One turning vector, and how many ticks it has turned:
The counts run from 0 to 572.
[136 163 128 138 106 151 156 136 114 110  84 185  55 177 149 110 115 159
 191 120 126 124 123 132 100  75 131 147 106 134 130 130 111  86 145 121
 147  62 121 171 118 124 138 154 135 119 152 176 103 153 141 122 151 141
 102 171  86 107 109 148 111 121 124 143 137 134 168 174 102 119 136  94
 108 107 159 136 125 149 160]	337
[103 154 121 157 143 118 117 100 131 130 125 134 110 119 136  82 114 147
 172 106 121 104 130 144  79  81 124 112 115 108 112 148 142 148 187 155
 165 135 148 124 110 160 140 147 126 100 140 145 138  95  74 170  97 172
  79  98  77 155 138 145 156 143 156  70 116 147 128 137 133 151 173 109
 160 156 123 105 104 163 139]	267
[124 142 145 183 139 138 139  80 112  93  67 134 114 125 110  94 104 143
 162 154 162  99 140 156  99  85 148 143  92  92 109 130 142  92 156 163
 135 116 123 112 109 119 124 142  93  99 172 176 120  72 161 139 123  96
 111 145  97 102 118 107 149 141 155  84 114 103 161 170 121  94 104  99
 134 111 136 125 116 111 156]	245
[114 121 154 160  90 143 112  65  96 138 111 132  71 118  77  72  83 137
 159 111 145  96 145 159  87  89 136  99  80 108 104 124 124 117 173 120
 146 109 150 112  93 119 148  90 105 124 162 174  93 104 105  99 130 113
 122 137 100 108 141 100 132 124 128  93 118 143 118 161 158 116  87 104
  86 133 133 114 132 127 130]	193
[113 183 124 134 137 122 168  89 145  88  97 136  98 124 119 118 127 137
 157 111 117 106 130 141 112 125 148 146  83  97 148 127 151 173 186 167
 156 175  96 175  94 160 110 128 158  90 143 154 118 106 141 121 112 150
  99 135  91 156  97 136 177 129 147 111 137 152 158 178 138 111 149 104
 139  84 141 132 108 159 146]	263
[135 119 134 167 127 154 137 106 110 170 124 145  92 138 110  75 100 146
 150 158 175 156 126 143  92  40 101 105  82 137 117 131 133  88 171 102
 127  72 156 139 111 127 108 131 121  73 172 149 106 127 131 132 151 102
 103 148  78 114 144 126 138 125 136 141 125 142 141 126 129  93 135 157
 110 152 114 110 130 136 167]	72
[111 161 127 139 101 142 137 133 121 139 131 144  53 144 126 109 110 155
 198  64 104  99 140 124  73  96 123 127  95 132 113 134 125 133 178  98
 159  88 154 150 112 155 148 110 148 122 147 141 100 153 107  97 119 181
  93 126  85 150 117 148 140 168 134 130 143 160 152 149 130 146 123 118
 128 137 143 110 121 145 135]	486
[124 167 128 148 135 118 138  74 121 120 123 163  98 140 154  85 125 158
 195 123 112 105 111 121 105  91 117 167 110 115  89 154 138 137 185 153
 152 126 138 105  84 110 137 126 145 141 171 168 157 112  97 158 133 130
 103 131  92 158 108 125 131 151 140 118 145 132 110 166 162 160 149 112
 125 160 150 127  93 136 177]	401
[161 135 160 156 101 144 118  98 133 160 102 150  82 146 101 101  97 142
 130 124 163 143 139 161 136  86 133  94  80 123 119 109 108 117 162 119
 146  96 152 184 126 115  93  98 116  61 167 170  78 149 113 100 146 121
 151 180 103  96 104 130 137 107 148 122 112 143 132 143 163  86 139 104
  81 114 122 124 123 144 142]	25
[129 161 125 175 128 121 166 105 120 104  71 137  72 150 101 114 133 147
 177 103 120 118 164 153 135  97  93 150 116  80 129  90 174 138 171 147
 150  98 141 136 106 128 126 134 112  99 159 172 112 156 150 127  92 140
  72 132 123 145  77 163 155 134 140 115 139 156 180 165 131 126 151 112
 163 156 139 126 120 124 138]	367
[139 133 133 150 129 132 148 112 127 147 126 183  90 127 166  78 135 141
 148 181 149 157 112 133 113  52 148 129  78 136 112 140 110 115 190 137
 128 121 121 150 114 121 121 138 169  80 155 173 132 111 115 138 176 106
 127 164  75 111 116 105 125 101 152 146 151 131 129 162 155  93 143 101
  79 107 132 132 105 154 175]	340
[131 171 170 119 138 120 119 106 158 101 125 168 113 128 149 118 140 160
 169  96 120 128 136 143 114 112 154 115  91 134 128 147 110 168 189 161
 167 163 121 185 124 156  95 130 135  73 149 150 125 115  82 137 126 162
 138 159  95 141 102 139 131 151 168  91  98 160 135 159 170 122 144  82
 118  96 151 105  84 169 149]	481
[144 194 158 130 134 103 153  85 146 106 112 139  98 149 149 101 135 156
 198  90 129  96 120 116 125 122 129 186 100 129  94 160 131 160 180 154
 157 117 130 166 105 105 103 107 127 114 179 158 126 137  99 133 146 131
 136 139 118 160  69 139 150 158 144 121 129 134 138 164 178 131 145  95
 128 120 157 126  82 133 170]	399
[134 127 130 116 117 113 143  86 123  80 105 156  80 134  90  93 139 135
 159 107 122 135 168 154  98  77 124  79  84  83 155 101 139 147 174 146
 153 147 123 149  84 169 120 117 128  85 135 177  87 144 128 133 106 120
 122 152 117 115 115 155 135 123 139 100 125 169 172 152 164 121 125  99
 121 105 147 114 123 166 146]	113
[110 151 110 169 135 142 158 130 113 138  93 137  78 163 127  87  99 152
 181 125 147 129 129 140  74  55 114 111 102 111 135 126 137  86 148 116
 149  71 149 143 126 168 137 155 110 108 156 142  98 134 144 147 111 148
  68 127  86 123 133 152 158 153 133 121 126 126 195 159  87  98 153 127
 151 131 137 119 136 131 153]	119
[129 129 146 184 117 139 105  71 100 131 116 144 104 114 102  80 102 146
 130 151 135  97 140 164 114  83 148 113  90 114 102 140 127 127 179 158
 143 121 156  97 106 106 152 121 113 106 148 180 127  82  79 146 153 136
 122 142  95 108 137  97 129  94 148  74 108 134  82 164 164 117 127  63
  77 124 123 146 108 132 141]	543
[138 149 156 153 132 122 108  66 142 155 130 126  98 114  91  91 111 135
 129 101 152 110 146 143 120 105 121 110  78  96 108 122 141 179 198 135
 160 147 149 148  89 129  94  65 112  79 162 163  95 135  90 122 122 115
 138 140 111 144 100 134 164 124 156 102 118 166 122 140 193 122 129 123
  98 140 121 108 103 142 140]	362
[129 185 171 185 108 147 131  95 147 158  98 109 103 140 106 123  86 138
 134 106 147 102 144 161 144 137 133 147  97 131  98 135 122 149 176 150
 156 116 144 177 141 102  98 106 109  60 173 150 116 110 105 106 130 159
 126 142  91 139  78 112 171 129 160 102 106 144 111 158 157 100 156  89
 119 111 126 135  98 119 132]	227
[126 155 145 175 117 122 160  95 128 111 101 140 101 101 105 103 140 131
 121 130 121 106 141 161 140 134 160 145  92 113 124 124 152 162 197 169
 143 156 119 145 115 124 133  98 128  90 132 187 119 103 118 109 105 146
 100 137 110 129  85 108 160 108 158  93 125 150 148 169 162 114 125  62
  96  93 140 151 106 139 117]	495
[116 205 142 135 105 130 144  65 140  89  85 129  82 140 118 118  94 143
 194  98 127  86 123 123 102 134 145 158  81 100 104 142 122 132 153 146
 167 140  99 150  94 128 124 110 132 135 159 154 100 105 128 103 148 137
 126 146  94 144 109 117 146 155 137 109 138 127 141 199 143 130 118  94
 123  82 152 121 111 143 154]	45
[143 158 136 148 102 124 122  66 134 135 136 129  73 118  84  98 103 124
 129  92 136 111 143 141 121 111 125 101  78 108 115 117 143 179 184 139
 162 156 141 161  96 131 105  64 126  82 142 162  81 136  91 110 126 143
 143 148 122 139  96 131 157 109 137 112 134 168 115 144 196 112 143 106
  86 122 133 113 107 153 135]	361
[123 115 124 155 135 153 129 109 122 144 136 124  93 121 129  71  71 129
 134 146 155 130 107 146  80  50 142  81  94 115 123 161 120  91 182 131
 139 102 150 135 125 141 130 141 127 104 152 156  86  86  74 168 145 136
 130 115  75 101 166 119 144  93 132  88 116 116 127 139 134  86 146 112
  96 103 136 118 113 150 164]	207
[148 170 152 162 142 139 161 109 139 116  83 149 120 130 121 115 141 146
 139 145 158 143 142 163 132 111 156 125  80 113 140 122 119 117 169 162
 145 149 104 180 125 136  94 144 135  42 152 161 116 110 163 114 128 119
 127 176  90 115  94 124 156 129 155 116 117 141 163 171 126  71 147  92
 128  81 130 135 112 141 149]	77
[116 148 137 153 164 129 150 123 118 135 122 183 104 135 165  77 158 154
 197 162 141 145 120 123  84  46 127 134  91 143 117 142 133 104 195 133
 138 123 136 112 107 144 135 165 157  91 163 150 157 103 120 155 133 124
  82 137  76 131 134 129 123 148 158 129 144 144 151 156 125 121 141 121
 127 149 134 118 102 157 186]	386
[124 150 158 160 137 137 136 126 146 171 146 119 105 106 139  82 111 128
 124 110 170 125 117 140 102 100 156 120  84 136 122 166 101 135 223 131
 150 132 146 170 144 141 108 111 134  65 146 146 107  86  90 116 134 145
 111 116  73 108 129  93 172 114 162  98 106 135 127 139 149  86 145  95
  89  94 123 118 106 138 134]	392
[122 128 147 160  92 145 110  69 111 100  97 142  79 120  86 100  94 137
 153 102 125  93 150 161  89 100 156  89 100  93 119 125 126 119 153 136
 160 117 140 116  97 130 155  90 108 126 141 177  92 107 103 113 114 140
 126 155 109  97 134 120 119 119 138  81 102 143 131 168 146 130  95  77
  88 113 145 123 131 134 133]	545
[127 156 139 146 128 128 165  99 126  58  65 149 103 149 125 107 126 152
 171 133 125 111 146 147 100  86 158 126  95  81 156 129 136 115 153 170
 147 124 106 143 114 137 130 149 100 112 150 178 101 113 137 142 114 126
 122 151 121 114 109 143 136 130 144  87 115 118 186 183 113 119 109  70
 120  87 159 132 122 132 156]	247
[130 157 166 153 165 127 127  94 152 102 103 161 138 116 143  98 140 150
 159 150 162 130 130 155 105  93 154 114  94 117 121 154 121 125 178 172
 144 166 110 134 115 148  96 166 122  58 156 151 145  67 125 155 127 123
 130 150  76 117 127 121 138 144 174  87  99 123 142 160 134 102 136  97
 138 101 136 119  92 156 160]	79
[123 181 109 155  95 158 153 100 110 128  86 157  73 169 138 125  80 145
 168 145 126 120 101 136  94  95 132 127 103 123 123 148 104  94 155 131
 155 113 110 149 110 140 130 171 171 131 157 145 115 108 127 132 163 166
  86 147  51 138 129 136 132 117 126 139 150 149 115 182 102 106 162  99
 116  94 147 136 107 163 146]	523
[137 131 128 194 127 131 151 104 121 195 134 110  93 117 107  69  87 133
 119 132 149 116 120 142 130  93 120 141  87 124 102 132 162 134 200 132
 132  93 168 141 133 101 122  96 114  92 169 157  99 122 107 130 135 139
  86 107 103 122 104 122 178 100 136 107 137 144 133 126 156  92 175 111
  98 142 111 133 100 108 132]	56
[102 187 116 149 138 126 172 122 142 108  94 118  85 151 143  96 100 140
 212  89 129  82 116 122  82  99 139 156 113 103 128 164 139 120 169 140
 148  94 129 149 123 144 136 141 121 132 161 141 114 111 123 143 116 162
  70 105  96 142 105 134 162 151 128 111 130 112 176 179 100 134 143 111
 167 118 153 123 110 124 159]	351
[132 128 132 164  80 151 125 121 111 139 104 153  53 156  90 107  91 144
 127 114 134 112 145 167  99  70 139  85  97 116 127 111 103 106 159 119
 158  83 149 163 118 141 138 129 125  96 137 173  74 140 106 129 128 158
 115 150  86  97 141 136 121  86 125 107 122 163 137 153 132 112 142  83
  77 109 138 124 137 150 129]	23
[154 124 137 106 143 106 135  94 142  96 117 178  80 134 128  93 167 146
 158 118 123 150 151 147 119  59 118 100  88 102 143 121 142 162 186 161
 141 140 126 157  96 155  98 130 118  80 151 181  98 156 110 163 103 110
 146 162 117 124 111 177 116 117 139 113 110 163 168 146 176 122 148 111
 114 134 143 105 105 166 171]	466
[102 158 159 163 127 136  99  75 137 154 138 126 112  96 101  87  95 131
 150 111 162 113 129 147  78 100 139  91  75 124 103 140 117 136 188 124
 158 153 137 124 102 143 106  95 134  67 157 121 120  77 114 110 128 147
 102 133  79 144 135  95 165 153 171  99 121 153 110 154 144 117 118 132
 125 138 121  97 119 141 143]	177
